128 stands for zero in the data rows.
Two rows play each game, the first against the second. How much does the first row win by? 20 is about a draw, 40 a big win and 0 a big loss. Wins can go round in a circle: one row can beat a second, the second a third and the third the first. Each row has two weighted sums of its numbers, A and B, taken from their middle values. A row wins by its A times the other's B, less its B times the other's A.
[110 100  86 171  92 182  74 180 135 149 164 174 100  87 137 178 125 105
  99 158 165]
[104 105 129 132 117 161 106 155 110 165 183 157  36  75 166 219 154  90
 109 185  94] ~ 27
[ 70 173 124  86 147 112 118  92  92 130 146  71 149 130 167 112  92 122
  80 142 152]
[126 112  86 158 100 185  81 183 124 141 173 187 104  89 145 181 125 102
 104 186 136] ~ 20
[177 146  31 126 209 149 101 110 158 150  83 134 148 142  41  68 157 149
 140  64  72]
[108  85 104 144 156 148  98 166 110 154 182 174  51 102 184 213 147 104
 152 181  74] ~ 32
[149 139 200 108  98 104 155 125 131 103 137 138 140 117 129 167 113 140
 177 149 144]
[213  87 100 135 165 120 127 177 162  71 121 173 149 176  76  64 143 147
 125  85 113] ~ 15
[ 97 112 110  87 155 126 143  87 130 124 101  72 130 146 157 117  99 122
  22 126 123]
[139 118 103 100 126 102 154 149 185 161 129 104 137 145 102 130 116 154
 140 128 144] ~ 17
[169 171 124 147 177  99 142  69  95 104  80 169 168 136  85 126 119 164
 144  86 101]
[149 162 165  85 153 118 150 101  96  94 146 108 167 125 127 159 126 109
 110 141 124] ~ 21
[119 144 137  93 140 102 146 100 110 143 140  81 148 123 144 128  90 100
  73 140 163]
[136  73 192 130 101 131 154 121 102  92  87 169 154 142 139 159 167 117
 160 126  93] ~ 19
[141 134 177 119  99 115 155 122 148 109 135 114 156 136 121 143  93 162
 154 123 155]
[160 144 158 119  71 100 163 102 136 107 142 125 131 139 115 127  76 181
 128 129 168] ~ 26
[121  84  84 182 112 182  93 176 139 144 137 153 137 117 114 146 108 106
  95 161 151]
[100  92  93 191 155 172 111 148 129 145 155 144 103 140 157 160 116 109
  92 179 121] ~ 20
[186 170 134 142 158 114 141  70  85  59  74 184 146 139  66 143 135 172
 133  97 106]
[ 92 119 101 147 108 168 109 157 106 157 174 181  52  65 191 218 147 118
 123 176 100] ~ 5
[116 111 122 114 115 102 141 124 194 186  83  88 158 137 132  77  86 130
 108 120 193]
[116 148 162  92 171  99 134  63  82 105 145 103 131 130 169 156 155 115
 151 134 115] ~ 21
[160 119 119 108 109 135 140 144 183 142 104 107 150 131 108 124 119 118
 154 130 135]
[ 90 137  88 164 123 188  65 158 145 177 144 133 108  97 152  97 140 126
 144 146  64] ~ 16
[142 122 127 130 109  95 160 144 171 129 129  94 128 140 119 100  79 134
 130 112 183]
[140 138 149 105  92 117 157 126 174 122 128 110 158 143  90 130  97 159
 156 109 156] ~ 16
[152 142 155 109  92 100 161 116 169 130 114 108 150 133 119 139  95 152
 171 153 172]
[117  72  89 164 137 170  92 152 156 159 145 164  93 111 139 152 104 121
  99 174 117] ~ 19
[ 95 114  93 160 141 169  54 170 111 162 155 179  86  77 158 193 153  71
 142 189 118]
[143  70  84 164 105 181 101 204 160 130 146 151 129 119 111 136 120 126
 109 144 157] ~ 21
[109 153 147  88 140 115 137 108  82  88 158  95 143 115 180 156 139 118
 105 151 127]
[137 150  85 110 157 131 134 114 110 150 149  84 143 124 144 140 152  79
  99 157 121] ~ 14
[132 132 119  86 190 135 135 102 103 101 135  89 149 123 140 128 179 130
 176 127 104]
[125  66 192 135  95  81 179 137 122 103  97 174 103 142 122 167 191 142
 192 116 112] ~ 3
[115 159  93 183  96 162  77 181  99 165 160 136  99  83 179 120 164 112
 157 145  81]
[122 118 115 110 104 113 145 119 177 166  90  75 148 141 125  98  97 137
 126 111 183] ~ 16
[186 139  80 130 164 168 110 131 169 140  90 147 141 139  72  74 177 151
 120  72  84]
[104  99 119 186 135 160 124 125 129 148 151 155  81 127 162 154 101 133
  91 183 118] ~ 19
[119 163  83 187 128 201  74 178 133 187 143 142 123  78 149  98 135 122
 140 148 112]
[177 129 143 121  91 103 165 149 172 118 147 116 145 156 109 123  87 163
 144 116 146] ~ 27
[142 118 158 159 125  92 131 132 141 120 138 149 125 161 106  85 104 156
 101  80 150]
[133 122 151 155 114 111 141  99 126 125 129 139 146 156 102  90 107 175
 113  96 138] ~ 20
[116 164 142 137 115 135 131  68 133 107  85 143 175 139  96  94  94 170
 102  81 146]
[163 148 117 147 157 132 134  98 144  92  83 150 152 136  66 109 134 162
 151  72  85] ~ 21
[157 152 115  79 138 137 133 124 144 122 132  90 130 154 104 136 161 136
 110 126 131]
[114  67 178 113  93  83 169 125 115  80  95 163 108 151 115 149 168 142
 202 107 106] ~ 19
[172 143 195 106  98 102 172 129 153 111 129 141 169 136 119 175 107 133
 184 152 161]
[181 105  92  95 130  90 133 155 176 158 110 102 130 149  93 126 100 141
 152 123 136] ~ 22
[125 135 160 155 124 116 147 102 132  93 109 146 146 151 117  83  96 175
 116  73 157]
[138 136 168 104  95 112 174 115 181 120 116 118 162 134 107 164  79 166
 192 137 170] ~ 18
[138 137 171 123  94 105 160  99 129  91 185 128  95 139 134 161 111 144
 175 147 127]
[171 119 159 133 148 104 139 122 107  88 131 165 123 132  99  97 134 142
 134  85 104] ~ 18
[142 127 182 120  91  94 174 125 170 113 119 121 165 128 134 147  86 146
 156 134 184]
[132 137 171  92 149 106 146 104  95  89 170  92 155 117 165 146 147 101
 125 163 139] ~ 20
[129 177 128 164 121 162  86 188  56 179 180 177 107  48 173 130 152  84
 183 144 114]
[125  88 103 166 153 100 127 163 142 101  84 158 124 151 103  68  75 111
  87  83 183] ~ 25
[131  98 167 108 136  88 163 125  92 106 117 144 148 131 143 137 188 147
 186 103  73]
[130 104 113 126 100 102 154 145 189 120 129 102 127 142 125  97  76 127
 134 119 180] ~ 20
[132 131 191 119  84 130 189  74 166 115 121 100 181 142 127 147  78 203
 141 141 184]
[136 151 165 105 107  90 166 123 149 107 133  97 155 136 135 122 104 151
 180 118 163] ~ 22
[156 105 100  80 190 152 135  98 143 134 137  84 189 159 116 112 156 154
 107 139 101]
[104 158 178  87 142 112 131 101 104  92 164  89 171 129 179 152 133 117
 116 145 132] ~ 15
[136 171 109 166 112 175  68 183  64 162 154 160  92  65 178 132 158  78
 152 152 115]
[153 114 139 145 146 123 138 131 115  55 125 159 131 157  97  97 128 145
 140  93 118] ~ 20
[211 110  97 133 154 124 137 177 171  59 104 170 168 174  34  71 130 158
 123  55 112]
[157 120 168  57 151 119 157 101  81  91 149  97 123 149 147 177 186 111
  70 171  95] ~ 11
[128  87  93 189 137 180  79 194 172 134 140 155 111 126 124 165  91 130
  84 166 129]
[126 139 174 110  70 108 174 116 149 124 146 117 147 147 113 131  90 187
 127 146 167] ~ 19
[ 98 191 115 131  85 178  99 175  51 170 164 185  32  57 189 192 174 110
 119 173 113]
[211  98  89 132 182 137 138 186 173  67 111 162 154 183  57  76 126 157
 117  80  99] ~ 34
[122 149  77 159 120 191  80 179 138 189 155 162  91  93 149 133 129 124
 110 144  95]
[118 116 134 156 112 101 148 124 139 113 118 148 122 173 100  94 107 146
 115 110 140] ~ 22
[119 143 113 163 139 160  54 173  72 157 175 166  78  76 171 123 168  94
 193 178  33]
[113  93  92 149 133 149  99 185 123 169 168 169  63  89 174 188 144  79
 138 176  92] ~ 31
[155 114 177 114 102 114 165 143 151 127 115 141 151 131 120 145 115 137
 173 135 138]
[ 97 147 126 110 163 123 127  79  89 126 135  95 101 139 158 132 123 137
 112 123 169] ~ 24
[ 99 108 102 189 127 184  79 188 151 150 145 175 100 120 130 193 108 133
  90 163 129]
[109  83 113 155 106 168 115 144 147 155 160 149  79 123 143 163 102 132
  99 171 136] ~ 28
[ 94  79 105 185  98 188  99 143 141 146 164 147 108 119 132 181  96 128
  78 186 146]
[156 137 126 153 136 115 121 149 133  82 138 149 133 144  78 116 133 164
 134 104 103] ~ 17
[103  69 144 130  97 115 133 129 119 148  61 137 124 141 103 117 164 106
 163 102 115]
[173 138 134 125 109  89 151 129 161  87 171 116 115 150 122 115 110 144
 167 122 128] ~ 13
[133 112  92  55 198 158 140 121 142 123 141  73 150 148 103 107 181 150
  62 138  95]
[137 124 104  80 192 160 138 103 152 129 149  97 175 155  94 118 147 129
  95 139 116] ~ 22
[200 131 138 112 106  80 156 139 164 136 124 131 129 130 104 163 106 145
 173 149 141]
[ 72 167 125  83 122 102 124  92 100 127 159  52 146 132 164 129 103 137
  64 146 159] ~ 23
[205 119 129 136 139 115 150 145 138  89 121 166 135 156  90  93 137 148
 118  89 120]
[ 46  83 152 146  69  71 126 121 113 156  73  97 105 135 169 120 128  73
 137  87 158] ~ 12
[ 96 151 123  74 142 110 160  93 124 126 108  89 138 145 155 110  90 114
  40 127 139]
[ 99 146 101 141 160 119  91  96 144 191  61 108 149 139 103  61 126  91
  69  62 134] ~ 19
[157 122 121 133 103  92 134 162 185  85 154 127 119 166 104 118 101 139
 157 134 147]
[152 106 121 119 117 123 142 138 187 152 101 117 140 131 117 113 124 130
 148 131 125] ~ 18
[142 145  93  88 182 134 148 122 131 124 136  77 152 144 131 121 145 129
 101 153 121]
[164 129 129  88 139 126 147 112 121 109 145 105 136 138 123 147 154 102
 140 144 111] ~ 14
[111 171 104 170 120 158  53 178  85 145 158 154  76  70 164 125 171  83
 180 150  67]
[129 148 142  75 163 112 161  97  95  96 141 115 146 124 172 144 158 127
 134 125 123] ~ 21
[132 150 178 110  74 118 164 112 153 111 148 103 151 132 113 150 100 158
 160 157 162]
[125 108 132 109 113  96 149 136 163 125 102  92 145 140 106  91  81 138
 135 127 191] ~ 19
[105 155 121  80 155 144 154  95 137 124 117  71 145 146 143 107  99 142
  64 139 149]
[145 142 151 160 108  93 139  97 143 126 129 133 126 147 107  82 100 166
 109 112 160] ~ 19
[164 142 144 138 130 121 135 105 103  75 103 160 144 134  98 124 162 147
 152  94  95]
[ 67 118 134 169 101 164  79 119 102 162 143 120 103  92 167 108 129 134
 131 136  62] ~ 30
[155 142 182  73 135 108 163 114 120  77 155 103 178 133 125 152 150 118
 111 155 129]
[151 128 119 119 115 130 154 145 171 135 115 120 148 142 108 114 125 124
 159 123 142] ~ 17
[160 133 131  84 180 142 151 131 140 139 132 108 159 139  98 118 157 156
 125 105 116]
[125  43 145 108 123  87 177 163 133 108  87 121 129 156 110  97 135 109
 156 100 115] ~ 24
[156 130 146 115 100 112 143 119 178  95 160 117 122 151 113 112 116 170
 147 117 158]
[ 80  88  79 193 109 174  84 180 166 158 156 156 104 113 136 153  86 121
  75 170 135] ~ 16
[137 126 161 127  94 126 129 127 155 113 124 129 148 132 120 152 106 126
 164 135 146]
[154 129 103  86 183 167 146 115 139 120 146 111 163 156 108 113 163 136
 114 140 127] ~ 15
[106 114  83 151 133 166  53 184 100 177 166 184  83  74 138 193 153  77
 150 172 121]
[154 140 125  97 106 119 135 142 183 137 121 105 130 129 101 131 130 122
 145 117 125] ~ 27
[183 131  71 113 187 171 114 119 161 135 100 155 173 151  61  60 179 154
  90  81  98]
[138 140 174 121 105  88 150 117 114  94 156 130 140 111 159 158 129 141
 178 132 139] ~ 17
[152 147 140 138 146 113 142  80 134  88  69 153 132 121  74 126 124 149
 154  81 103]
[152  98  63 122  99  81 139 129 191 191  93  79 129 137 113 121  68 143
 126 137 164] ~ 6
[149 150 137 129 148 123 131 141 123 104 129 167 120 180  84  97 140 153
 124  95 116]
[137 109 149  88  85 137 152 112 178 141 122  94 158 145 111 132  86 168
 136 131 166] ~ 31
[102 148 148 101 180 112 129  79  77  88 137  99 100 139 157 152 170 133
 142 139 160]
[112 141 172 101 179 122 140  92  82  84 148 110 110 125 170 140 162 136
 148 136 101] ~ 24
[ 96 140 124 183  97 162  87 156 109 165 145 123  96  75 183 105 139 115
 126 150 102]
[122  88 171 110 148 107 154 120  86  82 133 157 131 143 126 149 176 132
 174 117  73] ~ 24
[ 51  59 135 101 126  98 143 144 139 136  47 121 126 167 117 114 167 124
 155 108 116]
[154 139 158 132 126 109 128  85 108  85  77 168 136 129  96 134 138 147
 138  92 114] ~ 13
[ 94 168  72 150 131 176  64 206  55 183 157 182  21  60 203 164 174  49
 141 183  94]
[141 106 107 129 105  87 142 128 179 125 141  98 125 145 123  95  80 125
 115 121 185] ~ 5
[ 38  45 137 157  64  33 137 119 103 156  18 122  81 144 157 100 153  83
 124  67 154]
[ 88 151  97 195 121 156  64 161 128 184 127 124  90  77 169  86 144 122
 121 142  82] ~ 36
[ 76 132 105 174 106 149  63 159 147 179 138 123  89  81 171  91 148 112
 121 123  63]
[108 148 162 153  98 128 141  78 137 114  76 130 167 138 108 103 103 160
 119 102 144] ~ 25
[130 164 169  73 140 124 142 110  95  94 145  95 163 114 155 159 134  99
 116 149 129]
[144 129 102  74 177 142 143  96 126 128 136  97 176 134 121 126 140 137
 112 140 140] ~ 25
[104 102 152 108 153 113 157 119  91  97 126 133 148 156 122 143 180 134
 159 117  70]
[ 85 131 143  98 163 119 131  74  96 125 154  73 133 141 129 135 134 157
 118 125 139] ~ 31
[128 110 102  91 197 149 129 102  98 118 116 102 147 127 136 147 171  93
 118 140 123]
[ 95 174  99 146 112 192  91 188  92 171 175 174  38  80 166 165 173 101
 128 171 107] ~ 9
[ 75 158 108 158  96 181  80 164 123 170 153 141  71  61 164 149 141 124
 102 166 136]
[116 135 173  90 151 121 136 123  88 102 160 121 143 125 151 162 139 128
 121 143 117] ~ 20
[150 141 146 113  94 101 145 107 171 104 156 102 110 152 100 116  90 165
 131 117 157]
[125  84  92 151 135 153  95 182 130 138 154 162  62  93 163 209 120 111
 112 193 119] ~ 3
[128  91  86 169 130 176 105 169 160 138 156 159  92 103 157 168 117 131
 106 179 116]
[122 103 124 111 110  98 143 155 168 119 118  83 154 165 104  98  69 127
 133 131 188] ~ 20
[109 151 170 141  99 132 126 105 131 118  84 138 163 158 107  97 102 180
 108  80 140]
[109 114  83 160 150  87 129 146 148 135 107 145 136 165 108  90  86 120
 104 109 156] ~ 18
[176 135  47 139 188 152 107 120 170 140  95 156 160 141  75  70 168 158
 128  81  78]
[154 144 198 113  94  91 162 110 144  98 117 153 158 120 123 172 107 162
 205 135 150] ~ 26
[111  86 148 109 105  92 141 147 142 113  76 131 135 152  99 119 178 107
 133  69 136]
[ 98 159 100  93 178 125 128  79  93 131 130  88 161 140 161 124 136  92
 120 134 142] ~ 27
[ 89 170 100 166  95 194  76 180  91 183 150 158  45  83 168 150 151 118
 123 155 117]
[ 93  60 150 122 116  71 147 126 147 153  51 147  82 164 113 122 184 130
 165  74 114] ~ 17
[180 120 122 127 103  99 163 152 182 108 150 126 124 146 103 114  88 133
 145 117 161]
[ 89 160 110 169  76 190  81 160 112 188 153 150  79  63 184 156 121 131
  98 164 130] ~ 18
[ 90 150 165  86 155 103 136  85  73 105 136  96 142 108 152 159 150 122
 146 121 131]
[139 151 178 111  79 106 161 110 159 120 136 102 167 129 116 125  85 203
 129 129 160] ~ 21
[ 97 140 118 173 113 187  75 168 109 210 143 118 120  77 173 107 118  82
 126 161 135]
[139 137 144  89 167 141 145 113 125 115 147 115 143 133 137 153 150 119
 132 137  92] ~ 16
[156 123 118  97 199 132 148 117 122  97 152 114 108 192 101 102 155 161
 147 136 120]
[145 123 179 124 112  94 144  92 109  99 168 131  98 136 152 145 127 140
 170 139 114] ~ 18
[119 155 118 119 150 113 133 114 128 131 146 102 151 113 145 140 126  70
 103 141 137]
[ 77  59 151 127 110 102 162 153 137 148  48 133 123 145 120 103 172 127
 144 103 130] ~ 30
[127 124 105  82 170 131 153 122 132 121 121  90 160 152 136 119 139 115
  91 148 129]
[105 162  69 163 123 166  50 204  87 196 163 170  19  51 175 177 192  70
 148 164  73] ~ 11
[145 119 135 157 132 106 136 128 155 115 130 155 131 167  94  93 125 163
 121  98 128]
[127 133  58 189 167  95  63  87 106 161  49 131 150 140 103  57 116 102
 101  44 128] ~ 18
[115 160 167 150  96 151  70 163  50 115 169 171  80  73 197 165 194  80
 185 175  21]
[136 126 165 117  61 110 171  89 170 119 119 107 178 127 113 130  58 189
 118 139 186] ~ 24
[145 139 170 113  92 112 182 109 168 119 124 128 149 137 115 137  93 152
 151 135 160]
[170 146 115 139 154 127 125  91 146 107  87 147 161 128  79  95 141 175
 150  80 104] ~ 24
[115 149 133  76 126 117 134 105 105 131 127  73 148 132 157 113  92 117
  60 143 167]
[186 151  97 120 129 146 119 136 155  91  99 182 144 169  41  64 181 154
 131  71 103] ~ 15
[121 155  84 146 118 202  84 176 133 166 153 146  86  78 119 118 160 121
 107 143 113]
[121 163 131 137 144 124 133  88 154 173  49 127 181 132  87  70  80 157
 107  79 153] ~ 22
[126 103 124 133 119 112 147 131 146 118 141 108 106 165 130 103  89 131
 132 138 180]
[181 129  48 121 204 162 106 129 184 134  87 150 170 142  55  59 170 156
 124  67  79] ~ 15
[ 73 153  84 159  96 176  83 178 128 201 141 124  63  82 168 122 115 104
  93 157 125]
[180 143 207 123 110 101 159 129 130 113 139 142 126 129 131 178 118 165
 183 130 139] ~ 10
[165 101 156 144 145  98 138 135 117  91 140 171 117 152 108 114 155 151
 133  92  98]
[118 131 126 108 116  99 138 135 198 193  80  78 142 154 122  72  74 132
 108  99 198] ~ 20
[ 96 123 104 114 189 129 139 104  73 115 130  89 129 137 135 145 144 116
 141 141 127]
[137  64 127 188 116 178 111 170 167 123 150 149 107 139 125 153  96 133
 102 171 133] ~ 30
[209  91  94 149 168 130 134 182 159  87 119 179 138 187  60  80 153 158
 121  86 109]
[152 111  86  97 156 119 116 128 123 145 132  87 147 134 149 121 177  67
  81 144  93] ~ 8
[145 131 131 131 133 115 136 140 115 105 126 154 118 136  98 126 124 144
 145 113 104]
[132 164 132 172 148 153  56 190  60 172 162 175  86  57 193 147 168  25
 170 163  83] ~ 20
[109 156 116  73 129 117 137  91 119 127 152  61 145 122 141 128 110 138
  57 156 147]
[ 91 150 123  89 140 107 126 112 107 131 132  76 146 136 143 111 133 129
  76 144 145] ~ 22
[108 125 110 115 107 107 152 123 185 156 104  80 140 125 120 113  96 117
 133 118 162]
[175 145 104 131 166 128 121  98 143 124  87 150 152 142  51 107 130 175
 133  86 118] ~ 18
[155 146 146 109 103 123 141 135 158 111 114 130 134 131 125 156 133 145
 158 124 139]
[145 127 133 126 118  96 157 130 134  73 176 127 107 142 107 125 111 135
 164 114 139] ~ 19
[153 165 132 149 143 112 136  90 120 117  78 159 159 137  73 119 118 154
 136  84 118]
[122  93  82 165 142 165  98 185 143 127 150 159  85 106 148 175 104 122
  91 166 114] ~ 21
[126 146 184 101  61 114 174  99 160 104 139 111 154 141 113 134  76 200
 123 121 176]
[119  97 107 150 119 164 117 167 124 151 162 174  80 101 141 186 118  98
 121 177 107] ~ 20
[120 156 156 163 120 117 143  49 146 133  65 122 178 130  92  97  69 192
 102  82 161]
[164 131 141 103 120  93 165 130 172  91 134 104 146 129 121 135  85 142
 176 122 135] ~ 19
[138 122 104 121 165 138 121 118 112 138 132  98 149 145 130 139 141  65
 100 156 125]
[141 148 156  87 146 115 150 101  98  86 150 115 140 138 139 154 166 114
  99 152  95] ~ 20
[111 138 165 140 102 129 140  94 137 114  94 132 156 144  92 110 100 173
 112  91 150]
[ 66  55 125 157 104  80 135 102 101 147  79 133  97 126 152 130 115  94
 127 105 151] ~ 18
[ 86  78 146 119  86 113 143 141 130 140  55 133 133 138 109 125 193 100
 153  94 126]
[119 172 129 175 113 185  78 168  89 161 159 157 116  60 172 136 140 108
 142 153 118] ~ 30
[135 154 162  97  99 117 156 128 156 112 125 116 149 125 126 151  97 141
 157 151 173]
[131 157 161 122  98 110 161 116 154  98 124 110 142 118 131 122 116 164
 154 114 160] ~ 21
[171 133 147 141 142  99 150 117 111  92 136 154 119 142  99  98 136 151
 147 106 107]
[143 116 148 131 121 109 129 119 141  98 100 139 150 158  89  93  91 145
 113  82 160] ~ 20
[167 145 155 135 136 120 131  99 115 101  97 171 171 143  84 129 132 164
 158  91  94]
[206 123 168 131 138 113 143 105  94  74 112 178 136 143  91  99 128 158
 162 112  93] ~ 22
[125  98  74 159 155 140  95 190 121 181 173 185  65  71 172 207 154  94
 122 181  97]
[155 132 152 104 101 107 159 123 161 110 117 120 142 149 110 150 114 147
 165 139 146] ~ 21
[109  99  97 168 120 184  96 180 141 136 159 193  82 121 141 195 140 120
 103 175 124]
[103 183  92 144 106 193  76 193 104 160 170 172  32  49 169 176 165 115
 135 169 108] ~ 20
[128 124 146 100  85 128 164 118 186 134 111 103 168 153 114 133  87 191
 124 119 164]
[167 147 144 128 115 128 128 101 123  90  94 162 148 172  68 112 162 161
 144  82 107] ~ 8
[151 150 158 136 135 118 139  85 124 106 106 154 141 141  92 115 140 142
 127 106 110]
[179 138 131 118  95 103 149 132 150  93 159 134 109 144 118 128 106 145
 160 126 142] ~ 8
[ 91 132 110 113 172 140 142  95  91 110 142  98 141 118 149 143 145 119
 131 125 132]
[139 131 133 148 131 119 139 133 102  94 138 146 133 159  85 121 120 142
 129 113 107] ~ 19
[140  77 169 106 130 101 165 108  91 110  91 148 163 134 139 125 193 128
 180  94  82]
[126 140 116 169 110 133  33 177  41 148 177 162  69  73 174 134 202  33
 185 148   6] ~ 4
[123 158  86 172 133 206  84 165 116 190 152 146 121  79 140  98 144 109
 122 132 101]
[106 157 120 101 179 133 139  89  90 108 139  93 121 138 161 130 140 126
 144 146 142] ~ 17
[122 166 113 165 120 170  61 148  99 142 155 139  87  81 151 126 174  72
 173 150  30]
[169 120 115 112  76 112 174 110 178 155 131  96 182 154  94 131  48 200
 135 137 168] ~ 27
[ 92 146  74 177 118 176  54 160 130 171 155 122 105  86 163  79 147 112
 141 137  85]
[109 153  74 156 112 200  62 189 134 188 142 165  92  81 158 117 155 117
 130 147 125] ~ 23
[146 114 150 160 127  99 143 127 148 111 114 146 135 160  93  85 107 154
 101  97 163]
[ 33  76 121 132 108  75 133 128 124 162  74 100 101 135 172 118 135  77
 125 104 153] ~ 19
[ 83 164 102 180  69 181  83 159 114 166 158 152  87  70 175 150 137 117
 104 168 139]
[114 118 140 140 116 125 129 101 142 126  74 124 149 149 103  96 109 145
 120  82 138] ~ 20
[135 162  89 106 148 132 119 139 130 169 130  88 150 121 146 144 152  63
 102 152 108]
[115 131 151 133 125 127 127  84 151 139  84 140 146 135  90  96 107 160
 101  66 136] ~ 13
[107  79 116 101 128  86 154 140 135 121 109 129 129 159 115 126 135 132
 141 108 109]
[160 135 123  76 203 146 154 114 113 123 135  97 165 141 139 140 158 131
 170 124 103] ~ 19
[109  80  99 195 127 154  97 155 170 141 151 146 106 108 149 156 115 123
  78 170 147]
[105 164  66 172 129 194  75 156 121 181 161 136 135  77 161  95 115 104
 138 162 131] ~ 17
[110 150 124 119  89 108 142 132 185 181 111  72 120 141 116  96  78 138
 105 118 164]
[130  93 104 186 159 169 109 139 130 147 139 174 109 134 152 144  97 137
 106 173 123] ~ 1
[135 136 166 134  68  90 156 110 157  97 157  97 117 149 129 135  85 180
 128 136 179]
[169 119 113  84 154 132 142 138 142 116 120  95 153 154  93 110 138 131
 124 128 117] ~ 18
[101 106 114  88 136 110 161  94 108 113  88  53 110 149 169 120  96 117
  35 136 128]
[139 127 100  93 193 139 135 108 119 135 117 100 181 126 150 112 144  83
 129 129 129] ~ 17
[154 180 127 179 132 184  83 181  84 182 163 158  99  52 162 134 165  83
 154 158 105]
[150 128 114  77 162 136 141 135 123 108 140 112 158 157  94 104 141 149
 125 121 119] ~ 24
[157 126 141 122 100 126 147 122 125 100 168 111 107 148 111 131 109 147
 157 119 118]
[ 78 159 128  87 124 120 131 111  98 134 136  63 136 132 149 115 108 132
  58 134 162] ~ 21
[ 75 135 130  98 159 116 136  79 104 110 136  90 131 135 135 123 132 148
 119 112 148]
[ 94  77  85 172 133 165  95 157 164 150 142 155 110  93 137 158  97 118
  90 179 141] ~ 20
[123 165 145  72 160 122 141  83  93 112 144 102 151 118 165 148 134 121
 129 140 120]
[ 68  82 120 139 107 102 140 101 109 147  83 124 104 136 157 133 129  82
 118 104 140] ~ 18
[159 133 126  93 169 139 135 117 117 112 160  83 160 122 123 150 147  94
 141 130 127]
[150  81 103 190 170 169 114 159 151 129 155 162 127 140 141 131 110 131
 118 174 121] ~ 16
[135 140 153 112  99 106 157 100 128 101 180 126  88 145 137 123 117 142
 163 127 138]
[150 138 122 102 147 133 147 105 126 119 146 114 162 131 128 173 154 103
 129 146 110] ~ 31
[ 84 101  81 180  82 181  76 178 163 160 137 168 133 106 138 153  80 107
  98 156 176]
[ 91 156 107 179 112 183  61 162 113 198 131 137 106  58 162 113 122  98
 120 150 138] ~ 18
[ 65  45 130 110  97  93 133 136 155 143  52 113 122 156 120 104 155 116
 146 100 122]
[133  60 143 107 127 101 160 141 132 118  75 133 140 152 114 106 139 103
 158  78 123] ~ 20
[134  73 118 156 130  97 127 150 177 114  96 163 122 163 105  71  92 111
 101  84 168]
[151 140 161 140 117 128 133 103 112 108  90 149 147 143  90 128 145 150
 134 102 119] ~ 27
[145 139 188 133  47 107 212  98 185 139 128 100 185 137 103 146  16 221
 145 155 216]
[158 147 165 119  84 114 148 107 166 118 160 120 111 158 113 124  88 173
 141 124 158] ~ 32
[146 115 116 122 121 105 153 148 143  97 161 119 106 170  92 105 106 137
 148 124 139]
[128  55 125 119 141  98 158 134 141 105 112 140 134 153 113 106 155 111
 129  97 102] ~ 21
[122  99 108  63 155 112 121 112  93 119 120  70 126 144 159 119 157  81
  56 155  94]
[146 163 171 100  94 101 159 144 153  90 122 127 153 137 113 157 129 143
 164 121 137] ~ 16
[105 162 120 164 105 172  92 143  96 162 138 152 114  58 160 129 104 102
 136 165 130]
[170 131 151  91 120 103 155 163 179  89 130 129 154 154  90 123  86 143
 164 110 140] ~ 22
[146 136  63  94 186 127 131 124 116 126 125  77 126 161 125 121 174  64
  92 143  85]
[ 75 163  83 157 108 177  58 165 135 199 152 146  72  83 169 128 129 105
 111 170 138] ~ 14
[ 83 143 138 101 150 124 116  66  89 130 142  86 123 138 158 126 117 129
 105 126 158]
[139 126 100  73 178 152 149 117 134 126 132  94 153 145  98 140 157 146
 110 135 118] ~ 15
[105 112 128 131 146 154 120 154  90 158 173 169  42 104 195 197 142 119
 121 182  84]
[169 134 138 121 101 113 149 122 152 104 157 113 110 168 118 111 115 170
 140 112 136] ~ 25
[103 153 127  93 122 124 111 118 112 139 167  84 150 128 144 145 118 108
  97 155 130]
[ 87 192 120 135  90 186  89 180  75 170 176 185  26  52 206 190 157 108
 134 174 114] ~ 19
[108 148 102 174 109 201  86 161 119 198 166 129 117  70 162  95 131 106
 134 140 109]
[133 107 141 144 123 111 134 128 146  83 107 139 136 166  84  72  93 169
 106  80 156] ~ 20
[130 133 135 132 109  96 139 127 139  91 164 119  95 149 129 113 118 150
 159 116 146]
[150 160 173 100 157 115 150 108  95  93 148 100 155 123 138 159 119 108
 119 139 130] ~ 18
[ 87  66 138 124 106 103 134 131 127 129  80 114 123 141 114 105 177 117
 135  91 125]
[122 114  95  62 188 120 107 127  98 137 128  78 114 129 146 130 215  72
  63 137  83] ~ 23
[137 138 138 154 126 112 131 103 135 122 132 142 117 158 118  91  91 168
 111  91 120]
[142 141 125  77 183 119 147 101 100 130 129  97 166 126 140 119 153 116
 146 122 106] ~ 16
[132  84 197 117 100 106 170 130 104  76  90 173 149 149 124 163 187 140
 160 112  89]
[ 94  95  92 181  91 184  81 162 140 159 132 144 108 120 142 136  93 106
 104 164 164] ~ 28
